One hidden turn or mirror swaps the rows below in pairs. Which row is each named row swapped with?
gup: [  9  -2   1   4   2   7  18 -14  -9  13  39  -5  -4  14  13   0  11  17
  14  12  -6]
rofo: [  1   1  -3   0   8   8  28 -17  -4   7  28  -3  -4   9   4  20  16  21
  20   2  24]
nule: [  5 -11   7  13  -9   4  16   8 -12  16  15   0   5  14 -14   8  13  22
  18  -6   6]
dabi: [  5   0  10  -1  -1  -4  16  -9   2  13   5  14 -13  12 -14  31  11   5
  13  12   3]
tek: [15 -4 10 10 -1 -8  0 -7  3  1 14 -1  2 -1 -6  1  8  3  4 21 -3]
vapob: [ 13   0  -7  11  -7  13  26 -14  10   4   5  -1  -8  16   9   5  10   0
  24  13  24]
vuk: [  7   4  12   6   4   7  10 -15   4   8 -13  -3   0  14   6  11  16   6
   6  15  28]
burev: [ 17 -20   5   0  -6  11  15 -10 -10  20  16  -8  -5  22  -8   2  16  13
   8  11 -13]
Lakin: [ -4   2  11   1 -19  17  14 -12 -13  25   8 -11   3  18   7  15  16  28
  19   6   8]
zuz: [14 -6 -1 26  0 12 16  4 -7  5 15  3  3 22  0  6 11 15 14 -9  0]
daser: [ -4   6  -7   8 -13   1   4 -17   3   1   1  -2   2  27   5   9   3   7
  24  23  -3]
Sele: [ 12  -8   9   0  -2  12  -9 -21  -1   4   9 -15 -20  13  -6   1   8   4
   3  15  -1]
Zev: [  4   8  -3  18  -4   8   9  -7   3   4  12 -10  -8  21   8  15   1   1
  36  14   0]
pofoz: [ 10  -9  10  -1 -14  -4   0 -12  -2  11  13  -3   0   1 -19  25  11  13
   6  11  21]
figos: [  5  -2   3   3 -35   3   6 -15   1  11  22 -10  -5  17   1   6  10   9
   9   3 -10]
Gik: [  7   1  -3  10   3   3  21 -19  15  -7   9  -6 -10  17   7   4  14  -8
  18  16   3]
Roke: [  5 -35   0   7  -2   6  -3 -10  -6   4   9  -3  -6  17  11  10  11   7
   4  10   4]
gogo: [  1   3  10  -9  -5  11  14 -13  -2   2  22  -3 -20   6  11  26   6  19
  10  -6   8]
nases: [ 10   3   2   0 -23   0  13 -14  -5  10   8   1  -1  11   0  15  11  -4
  -1   9  32]
kinus: [  5   5   7  -1   4  -5   4 -20  -8   9  23   3  -3  10  13  13   1  19
  -7  -6   8]
lasu: [ -4  -1   0  -4  -8   4  10 -19  -8  20   7   0  -7  18  17  18   0  32
   8  -4   5]
Zumop: [ -3  -4  11   1 -10   0  -1  -4 -16  17  29  -4   1   9 -12  14   7  12
  20  -4   2]
Difo: [ 15   0   9   7   9  11  15  -6  -6  11 -13  -8 -12   8 -10  23  13   6
   9  10   7]
givug: [  9 -19   5   4  -5   9   0 -17   1   2   9 -17  -9  15 -14   4  11   0
  10  18  24]
Dor: [  0 -14  -8   8  12  -1  -7 -15  -3   5   8  -9  -2  16  21   5  14  13
  16   8  13]
Gibo: [ 16   0  -1  17  -8   6   2   3 -16  22  12 -10   3  19  -9   5  22   9
  12  -2   0]
kupi: [ 17  12   6  10 -20  14   6  -5   1   9  13 -15  -4  11  13  25   5  16
  14  -1  19]
puruf: [  5   6  10  22   0   2  24   0   4   6   5 -14 -10   7   7   7  19   6
  20  22   3]
tikil: [  2  -4   4  -1  21  -2   8 -12  -5   3  19   1  -7  11   3   9  10  -7
  14   4  22]
mevo: [ -3   0   8   9  -1   7  27 -14  -1 -11  20 -10 -10  19  17   6   9   6
  19   0   5]
Bigu: [  0  -6   3   2 -12   6   2  -7 -14  27  19  -6   5   6  -6  24   3  27
  11  -1   7]
pomu: [  5  -5  11   8  14   4  12  -9 -15  11  11  -8  -4   6 -13  23  15   7
  18  18  -7]
neti: [  2  -1  -9  -4 -24   1   5  -7  -9  13  10  -5  -9  12  12   5  11  -9
  -2   6   4]
Feko: [  5 -11  -1   1 -40  10   7  -9  -2  12   7  -6  -3   7   2   8   7  12
  18  10  10]
Muz: [  6 -11  16   5 -25  -7   6 -13  -3  11   9   2  -4  23  -9  12  10  -6
   8  13  -2]
Lopi: [  8 -26   7   2  12   3   3 -11   1   4  11  -3 -10  17  12   7   9  11
  12   6  26]
tuk: [  2  -4 -12  -9   5  13  13 -13   0  -5  10 -12 -12  14   2  13  17  21
  15  19  24]
zed: [  8  -4   0   5  24   7  15 -11  -2   9   7  -4  -3   5   3  20   8   4
   8   8  26]
Deza: [ 13   7  -5  -2 -20   4   4  -5  -2  11  11  -2  -1  21 -21  15  11  26
   9  10  17]
lole: [ -5   1   0   9 -13  13  22 -14  -7   4  15 -13   0  11   5  24   9  13
  37  18  17]
Bag: [  9  -7   3   9  10   0   7 -13  12  -8   7  -2   1  14   9  -4  -2  19
   7   1   2]
seraf: [ -3  -8  -9   0  -8  -1  20 -10  -1  17  -2   3   1  11   9  26  21   2
  15  22  13]
Gidap: [ 12   6   2   8  21  18  14 -11  -1   5   6 -14   0   5  -4   9  13  18
  17  15   5]
Kap: [ -6  10  -9   8   2   5  19 -15   0   9  15   4  -4  20  -4  -5  10  20
  13   1 -10]
Gupav: [  7  -4  -1  -8  -8   3  -4 -20  -7  26  12   1   5  13   1   7   7  26
  -5  10   5]
lipeg: [  4  -2   9   6 -25  -8   6 -13   0  22  17  -5 -11  16  19   3  11  16
   2  15   6]
Rufu: [ 12   9  -3  -2 -17  18  12 -11 -11   2  11 -17 -10  21   8   2  13  -4
   1  10   3]
topa: [ -9   0 -10  10 -12   7  22 -13  -4   8  22  -3   5  21  -7  -3   7  22
  17  -5  14]

Swapped with lasu: Difo
Swapped with zed: Bigu
Swapped with tikil: Zumop
Swapped with dabi: gogo
Swapped with Gik: figos
Swapped with vuk: Lakin
Swapped with nule: Lopi

